Families of rows that turns and mirrors carry onto each other, the same ones carrying the whole set onto itself: the rest of each named row's family, in list order:
5 families of 8 rows:
k_169: [-53 -18 -34  23 -13  13 -24  -3 -34  24  17]
k_564: [ -9 -29  55  37  16  -8 -27  25 -26  46   9]
k_394: [ 10 -15  14  35   3 -28 -42  28 -11  59   7]
k_36: [-21  -2  -9  26 -32  -7 -28  10 -37  54  27]
k_360: [-24   1 -10 -16  -5 -16   1 -55 -11 -59 -11]
k_48: [-17  17   9  -6 -10  41  34  20 -36  29  17]
k_675: [ 13 -10 -18   5 -38  36  10  56 -24  20 -12]
k_749: [ 35  -8  -7 -11  42 -33 -47 -25  44 -42   3]
k_553: [ -4 -37   9  50  32 -28 -49  14  -3  38  -3]
k_97: [ 45 -36  11  10  39   6   8  63  -7  38 -11]
k_411: [-44 -17  24  32 -16   9 -21  11 -42  33  27]
k_158: [ 23  -6  -3 -46   8   5  39 -21 -11 -60 -24]
k_308: [ 50 -21  25 -21  41 -27  16 -14  10 -47 -31]
k_537: [ 18 -26  44  10   8  20  15  52 -28  36   7]
k_674: [-24 -25 -20 -28 -19 -19 -26 -58  -7 -40  17]
k_886: [ -1  -8  52  47  32 -13 -23  12 -11  44   8]
k_653: [ 37 -42  12 -36  46   0   7  -3  15 -65  -9]
k_117: [-29  -8 -26  30 -47  12 -23  24 -32  24  -1]
k_430: [ 17   6 -34 -51   7  17   3 -17  20 -60   8]
k_846: [-15 -16  19   0 -20  40  19  35 -48  28  16]
k_630: [  9 -47  13 -11  49 -32 -30 -32  16 -56  -9]
k_930: [-10   1 -29 -26   8 -14 -39 -42  26 -59  13]
k_444: [-25  -7 -15 -18  -9  -4 -48 -31  25 -62  21]
k_800: [ 69 -43  29 -43  30 -20   7   3  21 -30  -6]
k_73: [-44   7  16  34  -3   6 -14 -11 -33  32  22]
k_815: [ 53  -6  -6 -42  39  -7  -8   2  42 -54  -4]
k_350: [ -3 -29 -14 -54  13  15  12 -23  -3 -73   0]
k_232: [ 42 -23  13  30   3   1 -16  65  -4  36 -26]
k_223: [ 23 -24  17  -4  25 -27 -64  -5  43 -52   1]
k_70: [ 50 -19  16 -42  23   4  -8  24  44 -55  -1]
k_863: [ -2 -23   5  57 -13 -22 -52  33  -8  26 -17]
k_692: [  9  -7 -23 -53 -13  32  -3   4  23 -67  18]
k_447: [ 18 -39  25  -2  25 -56 -46 -42  19 -32   1]
k_389: [  6 -16  20   6  30 -51 -22 -49   7 -49 -23]
k_562: [  0  -4 -13  -7 -33  20   3  38 -37  46  14]
k_507: [ 41 -16   7   3   1   3   3  52 -17  56   6]
k_748: [ -1 -13 -26 -18 -10  41  31  44 -32  25   6]
k_560: [-27 -32 -14 -22  16 -11 -25 -50   6 -65   1]
k_207: [ 26   1  45   9  31  19  24  39 -18  38   4]
k_524: [ 22 -20 -15 -64 -14  13  31 -11  -3 -44   9]

The rest of the family of k_360: k_675, k_158, k_308, k_117, k_232, k_863, k_389
The rest of the family of k_507: k_394, k_36, k_653, k_630, k_350, k_562, k_560
The rest of the family of k_564: k_749, k_411, k_537, k_430, k_846, k_930, k_815

Families of rows that turns and mirrors carry onto each other, the same ones carrying the whole set onto itself: the rest of each named row's family, in list order:
11 families of 3 rows:
k_191: [ 74  32  25  -9  40  19  21  -7  16  15  36 -19  37   3   8  31 -34]
k_793: [-29  52 -38   2 -23 -11  28  12  38  14 -19 -50 -36  -3  -6  33   4]
k_693: [ 57  36  17  -2  20  14   7  -5   4  -3  56 -14  57  10   8  10 -63]
k_163: [-32  51 -39 -20 -35 -10  42  12  18   6 -53 -31 -14 -29 -15  13  13]
k_906: [-20 -65 -21  29 -33 -14   0 -12 -42  20  15  32 -12  -8 -25 -23 -18]
k_440: [ 55  20  10   7  48  16  13 -24  -1   6  54 -12  32  16   9  32 -53]
k_687: [-19  52 -36 -19 -48 -10  27   1  30   0 -31 -32 -14 -28  -8  38  36]
k_179: [  6 -50   0  23 -19 -13   2 -23 -51   8  -5  23   8 -44 -30 -50 -40]
k_900: [  0 -58  -4  24 -43   8   1 -20 -56   7 -12  39  11  12 -14 -28  -7]
k_927: [-18  50 -43 -13 -48  19  38  10  18   2 -41 -52 -32  -2 -19  13   4]
k_625: [ 50  27  14  -7  39  27   3 -26   6 -20  45 -18  42  -1  29  27 -54]
k_867: [-30 -61  17   2 -14   1  -8 -24 -53   1  12  42  10  -6  -9 -22   1]
k_535: [-38  50 -39 -11 -40   1  16   9  38 -12 -27 -50 -31 -25   6  19  -1]
k_628: [ 34  31  28 -35  53  39  22 -20  -2  -8  49 -29  27  -7   4  27 -39]
k_143: [-19 -46  -7  21 -57 -23  -9   2 -34   8  12  34  22  -3 -17 -44 -21]
k_954: [-23  70 -39  -7 -55 -18  19  18  39   0 -14 -48  -2  -6  -9  10  -2]
k_652: [ -2 -55  -8  -5 -19  -9  -3 -24 -72   1  16  31   0 -21 -24 -43 -19]
k_264: [ 65  23  21 -29  35  30  26 -11  -1  -5  48 -14  45 -25   3  37 -40]
k_410: [ 13 -66   1  22 -33 -12  -3  -9 -38  27   9  44  12 -11 -24 -28  -7]
k_751: [ 56  16  33  -6  41  24  15 -30  21 -12  24 -19  47  28  19  24 -40]
k_609: [-14  42 -39  -9 -46 -12  29  17  35  24 -34 -41 -31 -20 -20  16  22]
k_834: [ -7 -58  -2   9 -21 -11  10 -11 -56  11 -12  53  26 -21 -19 -30 -14]
k_610: [-47  46 -26 -23 -24 -15  20  26  10  -1 -34 -45 -35 -20   1   3  17]
k_35: [ 55  42  22 -22  53  19  37 -13  -1   1  20 -11  52  -9  10  28 -46]
k_279: [-37  48 -14  10 -23 -21  22  17  29   3 -56 -43 -24 -37  -1  -2  -1]
k_874: [ -2 -71 -12  11 -40  -3   3 -38 -34   0  -4  29   8  -3 -32 -36 -18]
k_498: [ 62  52  21  10  48   3   8 -39   0  -7   7 -20  44 -13  14  21 -47]
k_598: [ 57  24  32  -6  37  44  30  -2  -4  -3  27 -20  36  22  17  22 -50]
k_924: [-15 -70  11   9 -31  -6   3   6 -39   8   8  46  15 -27 -11 -21   2]
k_887: [ 51  51  16 -22  51  10   6 -25 -15 -13  31 -18  37   9  24  28 -28]
k_205: [-18 -65 -14  16 -40  -1 -13 -23 -43  -5  10  33   3 -22  -6 -33 -24]
k_827: [-30  32 -26 -18 -36   3  36  11  47  -3 -40 -58 -32  -8 -14   7   0]
k_806: [-47  48 -37 -27 -37   1  19 -20  13  -6 -27 -38 -31 -17 -19  25  27]

The rest of the family of k_191: k_410, k_609
The rest of the family of k_498: k_179, k_279
The rest of the family of k_906: k_793, k_440
The rest of the family of k_628: k_867, k_806
The rest of the family of k_751: k_874, k_827
The rest of the family of k_927: k_900, k_598
The rest of the family of k_652: k_610, k_887
The rest of the family of k_205: k_625, k_535

